A single turn carries every row of the set below to another of its rows. Some are shown first; where does it send the rows asked next?
Gorim: [-10  14 -56   7  22  18  21  22   9 -17  -8  -8  -3 -22  19  11   2  -1
 -25  17]
figis: [ -8  11 -48   4  21  21  17  23  12 -26   0   3  -6 -31  23  17   4   3
 -24   9]
Potu: [ 13  10  30 -21  20 -14 -30 -26   0 -29 -33   5   7 -17   5  -2  24 -11
   7  -1]
Ruza: [  2 -27 -20  -9  -5  13   4  -4 -15  45  -1 -23  12  -3  -6   2 -17  -9
 -29  -4]
Gek: [-26  17  -4 -21 -12   8  10  17 -36   8  -3   8  16 -21  28  11  -6   9
 -37  19]
Saku: [-23  27   2 -23   3   2  -3 -12  15  -4 -11 -35  -8   3  -7   9  46  -9
  22  10]
Puvag: [-12  17 -47   8  21  13  22  30  13 -19   1  -4   0 -26  21   6   3   5
 -28  14]
Zavan: [ 15   8  32  -5  36  12  -4  -1  -9  27  22  32   1  -9 -12  28 -14  -6
   5 -10]
medez: [-16  -1 -25  -4  12 -13  -1  -7   5  24  11  15   7   3  17 -20 -24 -44
  -6 -22]
dob: [-14  33   5 -31   2   4  -1  -7  17  -2  -1 -14   5   2 -11  24  44 -17
  37   9]
Tada: [ -5  12   5 -14  -9   5  17 -23  26 -32 -19  -2 -27  10   5  36  28 -39
 -25 -22]
sot: [ -8  17  11 -24  10  13  -9  -7   7   3  -5 -21  -8  -1 -20   6  49 -18
  28  17]
debi: [ 32   0   6   7  -1  -9  -8   1 -12   6 -14  22  42 -38 -17  36   6 -13
   2 -28]
sala: [  2 -18 -11  17  16 -20  46 -19  14 -39 -11 -15  -7  -1  -2  16   7   5
   0  -6]
lirap: [  0 -18   4  26  29  -9  36 -24   9 -41  -8 -15 -14   6   1  25  10   8
 -13 -12]
mibuk: [ 24  11  23 -11  39  17   0  -3  -8  20  25  23   7   2 -14  28 -23  -6
   3  -8]
tapaf: [-12  -1 -22   6   5 -18  -5   0  -7  21  15  21   4  16  22 -12 -23 -30
  11  -8]
bizis: [ 29  10   3   2  10  15  -3   6  -2  10 -20  27  37 -32 -31  30   4  -8
  -5 -25]
sulo: [  2 -25 -26 -14  -7   8   2 -12 -19  41  -7 -19  19  10  -5  -3 -16  -7
 -29  -1]
Ribeg: [  5 -17 -11  16  26  -8  59 -15   4 -32  -1 -10  -9   7   6  23   0   3
 -22 -13]
napus: [-16  16  -3 -15 -26   4  31  12 -29   0   5   1  12  -8  29  25   6  12
 -39  16]
vuz: [  4 -18 -29 -11 -11  10  -5 -12 -10  42   1 -27  16  -1   2  -2 -10  -3
 -28  -2]
lan: [ -7  25  -4 -12  -6   3  22 -21  24 -33 -11  -3 -24  -1   1  38  30 -29
 -32 -24]
naz: [ 18   8  36  -8  36  18  -7   2  -4  24  23  25  10   1  -6  23 -17  -4
   9  -5]
Ruf: [ 11  15  36 -15  20 -14 -33 -19  -2 -23 -37   1   9 -20  -2  -1  14  -8
   5  14]
saso: [ -2  -4 -11   3   4 -10  -9 -13   5  34   4  21   2  17  10 -13 -13 -42
   8 -25]
Tura: [ 11  16  29  -9  21 -10 -30 -24   4 -26 -37   0  17 -15  11  -4  28 -13
  11   8]
kife: [ 28  12  10   5  17   9  -7   3  -9 -12 -10  26  35 -40 -25  40  21 -12
   1 -22]
boziv: [-18  23  -7 -24  -6  10  18  13 -32  -3  -5  -3   4 -14  49  25   5   9
 -40   9]
Femok: [ -9  13  -3 -16  -6   9  24 -23  18 -36 -11  -7 -25   3   0  37  29 -32
 -22 -31]

Ruza -> Gorim
saso -> Gek
lirap -> sot
Now these:
Ruf -> mibuk
sulo -> Puvag
debi -> tapaf

A single turn carries every row of the set below to another of its rows. Some are shown first; where does it send the rows asked next?
pamel: [-27 -12  21  27  -5  20  25  -1   7  -2 -23 -38 -17  16   7  36  34   6
  15  15 -36  -6   8   3  14  20 -33 -15 -31   4  33  -9 -44  -7  37 -32
   3 -10   8  29  33]
Voza: [-31 -15   0 -16  -3 -23   2  21 -24 -23 -19 -15  -3 -24   0   1 -15  15
 -22  25  -9 -27  16   7  42  30 -42  -6  -6 -20   4  13 -40  20 -19 -26
  16  -4   5   8  39]
kib: [-54   5   1  23  26  -6  10  -1 -18  -3  -8 -34   6 -11   8   5   9  -5
 -12  18  18   9  -6  15 -16  -7 -39  -1 -16 -32 -12  23 -49   6 -19 -18
  30  15   1  11 -21]
Dele: [-23 -18   3  -9 -11 -32  12  31 -22 -30 -20 -15  -8 -22   9   5 -18  16
 -20  26 -11 -19  14  -2  31  30 -38   0 -17  -8   9   5 -42  22 -30 -22
  22   5  -2   6  39]
bukep: [-38 -16  12 -14 -22  48 -29  20 -24 -13 -16 -25 -11  -6  34  14 -40   3
 -15  -6 -21 -13   7   9  24  -4 -15  17   8  40   7 -21 -29  23  -5  -1
  17  26 -10 -16  19]
Motos: [-12  26  -2   0   6  44 -34 -10 -18  13 -14 -25   5  28  32  -6   4 -16
  14   1 -19   5  -3  -7   4 -12 -38  25  -8  -9   7 -11 -21 -10   6  -6
  16  42   1 -33  -5]
remup: [ -9  35  -5  11  14  37 -23   4 -15   7 -13 -33   7  26  35   3   5 -24
  14  10 -17   9  -1  -5   2 -10 -27  26 -11   1  11 -15 -24 -12  -7  -1
  14  46  -6 -30  -3]
Vibub: [-40  12  21  22  10  44  14 -39  37  -6 -14 -20   3  28  27  10  20  25
  25  16 -38 -25   6 -11  10  -3  -7 -19 -41  -4   6 -15 -14 -16  14 -16
  15  -9  19  36   0]
pipu: [-15 -34 -24 -11 -32  12 -13  -7  16   8 -16  17   4  -1  26  30 -20   2
 -18  10 -40 -12  13  16 -11  12  17 -22 -22  26  24  12 -19   3 -36 -26
  -8 -43   7   7  25]
Sela: [-15  29 -21   6   5  37 -27  -1 -12  13 -11 -39   6  21  34  -6   9 -16
  11   9 -23   4  -9 -11   3 -12 -30  28  -8  -6   3 -12 -16 -15  -4 -13
  22  44  -9 -25 -11]
ril: [-15  36 -10   8  13  31 -22   4 -28  12 -13 -31   3  23  27  -1   7 -20
  14  -5 -15  -4  -8 -12  -1 -13 -38  22  -4  -3   4  -8 -23  -6  -3  -1
  14  48   0 -33  -6]
Samur: [-53   7  18  16  28  -4   5  -2 -17   4  -5 -28  -2   2   8  -4  18   0
  -3   9  22   9  -4  17  -7   0 -42   1 -15 -41 -13  22 -55   2 -13 -14
  30  18   0   3 -11]
poro: [-23 -15   1 -12  -6 -17   4  32 -26 -35 -23  -3  -9 -27   6   0 -22  18
 -16  20 -18 -24  10   5  38  21 -30  -1  -8 -14   6  12 -38  23 -30 -26
  21   4   1  -2  39]
metus: [-53  11  11   6  -2  15  44  -2  36   3 -33 -30   2  26   8   4  18  26
  -4   7 -18  -3   4 -32   8  20 -31 -19 -35  10   9 -19 -49  -5   8 -17
   0 -44  11  36  -1]
zab: [-50 -20 -17  18 -19 -27   8  -4   2  10 -22 -18  -6  24 -17  26   6  -9
  -5 -10  -5 -42 -10  -4  -5  10   7 -35 -17  -6 -24  32 -20  -2 -51 -12
   2 -17  17  19  50]
noked: [-43   4  16   5  -6  25  28  -9  -5  -5 -13 -41 -13  38  10  15   8  24
  30  24 -32  -1  -4 -19   6  15 -45  -7 -14   1  -5 -18 -29   7  28  13
   5   2  41  50  11]
ved: [-39  17 -28   4   4   4  -9 -32   8  10  -6 -23  17  39  30  18  15  10
  32 -13  48 -13 -23 -17 -20  17   5 -24 -19  19 -17  -3 -27 -23 -26  16
   7  14   8  14  11]
rizit: [-26  17 -30 -11 -42  47 -33 -13  33 -28 -28   5  19  34  34   0 -12   1
  -9 -29  -2   8 -17 -12 -21  -1  23  20 -24  18  -5  -8 -20   7  -8 -10
  -5  -7  10   6  15]
Sutev: [-39 -15  10  25 -17  56  -1  10  38  -6 -17 -24   2  48  21  19  20  19
  29  32 -37 -10  24 -30  14   9  -4  -6 -11  24   1  -5 -43 -14  11 -17
  -5  -3  33  22  32]
fiz: [-40 -19  10 -19 -25  46 -24  23 -18 -21  -7 -25  -6  -3  28  25 -38  -1
 -21   4 -35 -10   6  11  18  -2 -18  14   3  40   6 -16 -23  21   1  -2
  19  32  -5 -10  32]
Tavat: [-41  18 -26 -10   5  10 -16 -35  10  20  -7 -26  14  40  28  12  10   6
  37 -22  42  -2 -14 -23 -15  19  -2 -16 -10   7 -24   1 -27 -26 -21  15
  -1   0   4  14  11]
Dumod: [-38  24 -30  -3  10  -4  -7 -23   9  16  -6 -22  12  30  26  17  12  12
  33 -24  45 -10 -17 -16 -22  16   4 -24 -10   6 -16   4 -35 -23 -32  13
   1   0   6   9  19]
kugom: [-51 -15 -24  18 -23 -24   3  -7   3  15 -21 -28   2  23 -23  36  14  -9
  -8  -1 -13 -32 -20   2  -5  13   2 -23 -14 -10 -16  31 -18 -11 -47 -17
  13 -16  15  37  42]
bova: [-30  17 -16 -15 -37  53 -37 -15  34 -19 -32  17  20  35  30   0 -16   0
  -1 -38   0   0 -11  -7  -2   4  19  14 -27  22   2  -6 -24   0  -6  -9
  -3 -13   6   0  21]
Fube: [-43 -28   3 -13 -29  48 -37  16 -15 -15 -14 -30  -7  -8  32  20 -37   8
 -18  10 -28 -12   6   8  11   2 -15  22   9  39   9 -16 -24  17   3 -13
  26  29  -5  -6  26]
podu: [-35   7  23  -7  13  51  18   2  33 -18 -11 -31  17   9  20  13  20  26
   4  25 -58   6   2  -4   7  13 -22 -14 -17  13   5   5 -45  26  22 -37
 -10 -16  10  13  33]
Larud: [-23   1  23  11  -4  38  13 -14  18 -21 -27 -52  12  30  36 -19   2  14
  24  35 -12  -7   9 -19  25  13 -12  -5 -45  19  -3 -16 -48  29  24 -11
 -12   1  17  25   8]
ladu: [-43 -16   1  -3 -10  26  24 -11  20 -28 -18 -24  12  20   8  29   6  19
  -3  19 -16 -31  16 -37   3  19 -30 -34 -27  31   4   2 -37   0  45 -21
 -24 -14  25  26  32]
pofog: [-26  24 -26  -7 -37  50 -26  -5  32 -27 -29  16  25  36  31   8  -3   5
  -8 -34  -2   6 -15 -15  -9   1  21  12 -21  31  -2 -15 -23   7 -19  -5
  -4  -7  12  -5  17]
lebe: [-24 -34 -15 -11 -37  14 -11  -4  16   9 -11  33   3   3  20  31 -15   4
 -11  -1 -37 -14  22  15   6  13   9 -27 -19  19  19  22 -22   5 -35 -21
  -5 -46  14   7  30]
gid: [-34  14 -41  -1  -6  -1 -13 -31   8  10  -2 -33  15  29  33  21  14  11
  35 -10  45   2 -16 -19 -18  15   2 -15 -12   5 -17   1 -30 -26 -24  14
   7   6   7  25  11]
vob: [-54 -14 -22  22 -14 -26  13   1   5  14 -19 -14 -10  33 -20  27  18  -8
  -4   2 -11 -33 -17  -3  -8  21   1 -30 -18  -6 -21  22 -16 -11 -54 -13
   7 -15  19  26  41]
rali: [-52  14  18  23  35 -10  13  -2 -15 -10  -6 -28   1  -4  11   5  10  -3
  -7  14  14   6  -5  10 -24  -1 -40   2 -19 -34 -14  19 -44  13 -23 -11
  32  25   4   6  -6]
bevi: [-41 -25  15 -16 -29  50 -35  17 -17  -4 -19 -25  -5  -2  25  15 -42   0
 -19   5 -29 -12  18  11  27   2 -25  15   8  35   8 -15 -30  25   2  -8
  15  17   0 -15  30]
moguf: [-52 -18 -14  19 -19 -26   5 -12   1  20 -18 -18  -2  29 -20  28  21 -16
  -1 -10  -3 -34  -6  -6   0  18  -4 -28 -18 -15 -24  37 -18  -9 -41 -14
   3 -20  17  30  38]
vupuz: [-23 -18 -11 -10 -12 -24  -1  29 -24 -32 -28 -13   3 -25   1   7 -20  18
 -22  34 -11 -22  11  -3  27  29 -39   7  -5 -11  12  10 -40  17 -23 -31
  22   0   8  12  31]
Dek: [-50   1  13  26  29 -11  10  12 -22  -3  -6 -22  -7  -8   8   4  10  -3
  -1  10  17   1  -2  17 -17  -4 -37  -6 -14 -33 -10  30 -54   9 -23 -16
  31  21   3  -6  -5]
tebin: [-23 -35 -22  -2 -32  13  -3  -6  14  -5 -13  28  -4  -2  25  37 -12   1
 -20   0 -35 -15  19  17  -4  10  16 -31 -26  26  17   3 -13   6 -38 -23
  -8 -39   9   1  26]
Lopof: [-25  27 -21  -6 -33  46 -29 -13  25 -21 -25  18  14  38  30   7  -6   0
  -3 -46   5  -2 -17  -5 -13  -9  26  13 -24  19   3  -9 -26   0 -13  -1
  -3  -5   9  -2  16]
Faza: [-14 -31 -21 -10 -38  15 -10  -2   9   5 -13  30  -5   9  29  30 -20   4
 -10  -4 -39 -14  16  10  -1   0  20 -25 -18  24  17  10 -19   5 -44 -10
 -10 -37  13  -2  27]

poro -> Faza
tebin -> fiz
Motos -> Tavat
Now these:
pipu -> Fube
Sutev -> Larud

A single turn carries every row of the set below to another of its rows. Some are shown first; where does it send the rows asked next?
Zugu: [ -6 -26 -17  19 -26  23 -15 -16 -17   0  57 -50   2   1 -16  11 -12 -31
  17  -6 -21  18  29  34]
rumu: [-21  -9   3 -14 -21  11 -13 -20  -2  28 -14 -13  -9 -26 -15  15  27  -5
  40 -22   3  12 -39  -9]
Met: [  7  -9 -21  18   8   2 -39 -20 -30   0   2 -17 -28 -11 -22  33 -16  -5
   6   4 -12  57 -13  53]
sepe: [ 19 -27 -35  20 -30 -14 -52  14 -22  12  14 -22   2   4 -17  -5 -34  -8
  -6   6  -4  58 -23  17]
tipus: [  8 -17  28  -9 -31  -8 -20  16 -15  -6   4 -15 -11 -37   8 -15  25 -10
  57  10 -12  13 -23 -13]
pono: [-10  -4  11  -9  19   5 -22  -1 -15   1  20 -20  -7  13 -33   6 -25  -2
  15  -2  10  25  18  70]
mul: [ 10 -23  -2 -18 -36  30  -2  -9  -4 -13  20 -38  -7 -24   7   1  28  -6
  49  13   1  18 -30 -13]
nubig: [ 26 -26  38   3  -1  15 -21  -8  -3  -6 -13   9  -1 -33  -8 -31   9   4
  25  -3   6  21 -38   0]
vokip: [  6   7 -36   7 -23   3  16  -5  -6  28  15 -29  14  10 -18  18 -26 -17
  -5  -8  -3  11  28  37]
Zevom: [  4 -11  -9  -6  -5  15  15  12 -22 -16  42 -33   7  17 -17  28 -14 -23
  -1   8  24   9   5  37]
Kufo: [-15 -19  25  -4 -21 -27 -26  11 -22  -5  11  -1  -2 -33  -2  -6  30  -9
  45 -14  -3  12 -44  -6]
Rona: [  0  -8 -10  10 -20 -33 -56 -17 -33  -8   6 -15 -16  -6 -32  -4 -10  -6
   4  21 -11  11 -54  -4]
sudig: [-18 -17   3  14  -8   3 -14  -7 -13  -9  34 -23   4   8  12   4 -22 -22
 -12  -8 -22  34  25  60]
napo: [  7  -1   3  18  -4 -18 -21   1 -11   2  24 -15  11   4 -30 -23 -53  -1
   3  10   4 -13  22  46]
rav: [ 22 -23  22   7  -4  14 -58  -5 -21  -2 -12 -19 -45 -14 -13   9 -16   0
  29  24 -11  39 -21   4]
sapep: [  5   1  10   3 -20   4   1 -21   2  19 -19  -5 -12 -39  -8   4   4   0
  33  -2   6 -21 -31 -18]
tize: [  9 -17  -5  12 -24 -16 -28 -31  -8   0   5  -2  18 -34 -18 -42  20   2
  23 -18 -19  18 -48  -1]
mepok: [  2 -13 -19  -5 -22  -8 -32  10  -8  20  35 -35  14  13 -26 -20 -33   3
  27  -7  -6  36  27  52]
mel: [ 14 -38  -4  40 -18   6 -13  13 -14   7  48 -15  11  -7  -5  17 -44 -13
   3 -19  18  -3  19  28]
denip: [ -7 -37  17   3 -14  11 -14  -1 -11 -10  19  -2   1 -25   1  16  13  -2
  23 -17  34  -1 -53 -13]
tupok: [ 35  -1  -8  27  -5  -2 -25  -5 -24 -17  -2 -19 -19  -7 -19  -2 -45 -13
 -12  45  -8  21 -12  17]
ton: [ 30  -4 -11 -13 -15   6  -2 -17  -6  -2 -11  -6   2 -38  -8 -16  31  17
  47  -4  -6  38 -32  19]
bileb: [ -3   1  -9   9 -12 -11   7   5 -13 -20  31 -19  12  11  11   0 -27 -15
 -19  10  -3  17  19  55]
vasug: [  7 -15   4   9  -8  30   0  11  -1  32   8 -23   2  16 -13  18 -34 -22
  -7 -15   8  21  32  28]
gunu: [-17 -10  -3  21 -12   7 -10 -14 -10  28  18 -24  13  14 -29   7 -29 -36
 -23 -20 -11   4  18  26]
petuv: [  6  -5  11   8 -24 -27 -12  -2 -20  -5   6  -3 -11 -55   6   0  26   3
  59  -6 -11   0 -25   5]
gaku: [  5 -23  -3  18 -20  -4 -11  19  -6  -1  31 -14  12   8  23  -2 -39  -8
  -8 -10  -1  33  27  52]
nepom: [ 33  -5 -39   7 -27 -26 -39  -2 -24  11  -4 -13 -24 -24  -8  20  -9  26
  38  12  -2  36 -28  18]
Peg: [  0 -20   0  -5 -46   8 -19  -6   5  35 -10 -20   1 -28  -5 -16   6  -5
  40 -10  -4   6 -28 -32]
gode: [  3 -27 -11  30 -36   5 -16 -34  -7  -3  27 -17  -4 -53   6   4  11   3
  42 -16  -8 -13 -26  -6]

vasug -> rumu
Met -> nepom
gode -> mel
Now these:
bileb -> tipus
mepok -> tize

